One vector is turned by the same rotation once a step. Each row is the vector after some number of steps, and that number follows the row.
The counts run from 0 to 527.
68 61 95 95 93 84 72 97 84 77 66 89 102 94 120 137 94 89 101 88 125 50 : 242
58 23 87 96 97 138 75 121 60 93 86 87 93 76 96 99 93 116 100 99 133 121 : 9
69 77 83 94 130 153 111 99 126 83 100 102 111 86 143 137 78 95 118 81 104 85 : 380
111 78 127 110 89 163 62 139 98 63 70 114 86 87 110 127 116 88 91 149 141 90 : 129
99 71 84 98 105 112 64 105 102 79 60 75 96 78 111 139 120 71 106 100 121 72 : 382
106 55 96 104 99 80 64 132 101 103 48 119 110 106 111 103 125 113 132 70 78 100 : 304
88 79 102 113 124 142 54 113 101 86 48 89 84 104 101 84 111 139 91 99 127 65 : 45
100 54 90 96 146 122 98 93 118 91 93 126 125 90 120 133 100 102 117 72 103 50 : 22
85 100 88 114 118 160 83 98 114 107 87 71 97 105 126 144 78 86 82 98 130 95 : 178
81 63 100 110 150 120 91 125 127 90 90 110 91 116 108 99 100 150 120 55 120 155 : 215
78 66 108 113 118 136 83 114 81 114 104 90 74 104 103 130 90 126 83 57 132 137 : 14
104 55 132 78 120 79 77 155 73 82 88 140 132 98 95 109 103 104 115 66 107 92 : 206
59 87 111 100 116 124 81 129 81 90 86 104 121 133 142 124 106 112 92 72 100 70 : 142
105 67 90 102 118 102 73 122 116 109 49 99 116 110 105 124 122 91 120 60 106 127 : 462
93 60 120 97 128 144 100 156 94 56 71 106 115 91 87 80 127 149 117 92 123 77 : 349
85 51 58 119 107 126 77 114 86 107 56 90 93 100 76 127 112 110 106 117 137 122 : 367
110 74 90 116 106 107 70 124 89 96 72 116 113 65 136 111 99 108 100 124 129 56 : 144
69 82 96 100 143 122 83 113 98 54 92 106 109 140 100 128 110 105 87 89 118 78 : 385
128 61 119 105 104 79 47 144 104 77 76 96 89 85 103 85 124 114 110 97 123 93 : 249
98 42 77 116 150 144 64 112 109 75 74 116 96 82 74 96 107 119 126 117 124 129 : 368
85 62 111 119 123 121 76 124 98 104 114 101 101 104 131 81 97 140 101 53 89 114 : 355
57 73 106 126 133 131 79 100 85 91 113 69 73 101 125 113 89 124 76 82 148 105 : 495
76 93 123 102 83 131 88 143 94 83 85 60 85 118 119 133 105 103 73 66 127 95 : 396
102 79 86 84 147 150 96 90 127 61 71 132 103 90 113 128 114 108 137 89 120 69 : 483
102 75 110 102 127 136 75 145 131 108 87 78 97 115 115 115 113 128 108 42 87 152 : 56
77 88 157 81 110 111 64 131 92 56 120 101 97 123 109 101 96 87 88 86 151 88 : 390
109 55 133 96 104 128 67 106 83 58 110 59 81 99 120 120 95 74 106 104 152 102 : 133
83 50 145 101 123 155 85 108 83 78 132 103 97 77 107 124 88 106 79 107 138 101 : 331
119 78 119 135 109 126 60 110 117 62 78 101 63 71 90 112 111 77 111 100 141 100 : 30
110 88 126 112 95 112 60 136 131 110 54 84 100 85 140 130 132 114 95 78 116 81 : 298
123 50 122 101 104 106 103 125 118 78 110 91 106 105 115 137 85 65 107 64 122 145 : 474
107 73 154 92 81 94 96 136 98 98 107 92 105 113 153 107 86 112 124 51 122 97 : 97
109 73 117 130 105 102 78 137 111 85 51 62 81 111 99 85 110 142 110 63 116 126 : 353
84 30 65 85 119 142 85 88 89 125 96 89 103 88 119 152 91 107 91 97 133 97 : 520
89 59 76 116 147 137 74 78 92 90 62 128 70 96 115 148 125 81 102 109 137 76 : 124
79 74 116 90 100 131 56 109 84 70 73 80 112 87 91 141 107 96 85 100 120 66 : 287
138 65 105 75 139 102 98 110 130 66 63 131 104 81 108 116 111 95 128 127 117 47 : 284
67 73 105 107 107 113 62 109 76 93 61 87 110 129 100 131 128 112 101 90 123 67 : 44
100 63 117 113 102 111 93 77 101 81 107 65 59 76 150 109 101 85 88 95 150 69 : 436
97 72 135 96 113 97 62 144 94 74 76 114 89 98 82 78 113 122 121 78 122 107 : 250
109 71 130 81 97 116 49 131 80 69 88 121 99 107 95 132 112 49 85 108 151 97 : 128
96 66 132 101 89 109 85 140 90 59 117 87 88 108 135 122 93 105 104 53 120 114 : 395
116 43 101 95 123 101 100 106 106 59 97 89 118 84 105 122 93 95 119 54 115 138 : 72
134 54 126 92 108 86 102 110 118 112 130 116 111 92 124 123 79 87 116 52 113 134 : 315
78 88 97 99 88 149 70 114 93 130 52 101 102 105 139 128 121 130 80 81 109 65 : 99
118 83 116 95 113 94 77 125 120 26 112 104 91 113 113 109 105 87 104 73 135 98 : 231
97 83 107 129 113 137 64 106 103 83 98 65 83 101 93 140 116 77 88 93 145 150 : 74
128 58 115 110 120 165 98 136 116 93 73 137 110 77 90 116 128 120 120 93 105 140 : 269
101 53 92 104 157 120 111 72 118 77 137 94 65 108 143 123 94 102 109 59 125 80 : 77
124 37 109 104 121 78 65 123 95 58 64 133 97 79 103 77 118 106 138 77 118 119 : 309
105 49 83 77 128 105 91 108 113 74 124 96 118 110 139 141 73 66 117 39 119 76 : 479
109 74 120 127 133 115 71 131 105 102 63 128 87 76 113 91 117 138 109 97 101 140 : 512
54 65 146 107 121 136 65 122 80 52 86 92 72 92 98 104 95 108 73 97 137 89 : 391
112 54 111 82 119 99 63 103 76 56 129 115 98 103 114 114 94 82 109 72 132 133 : 370
106 58 71 102 112 100 83 91 76 140 57 111 107 55 132 146 105 123 97 106 124 73 : 362
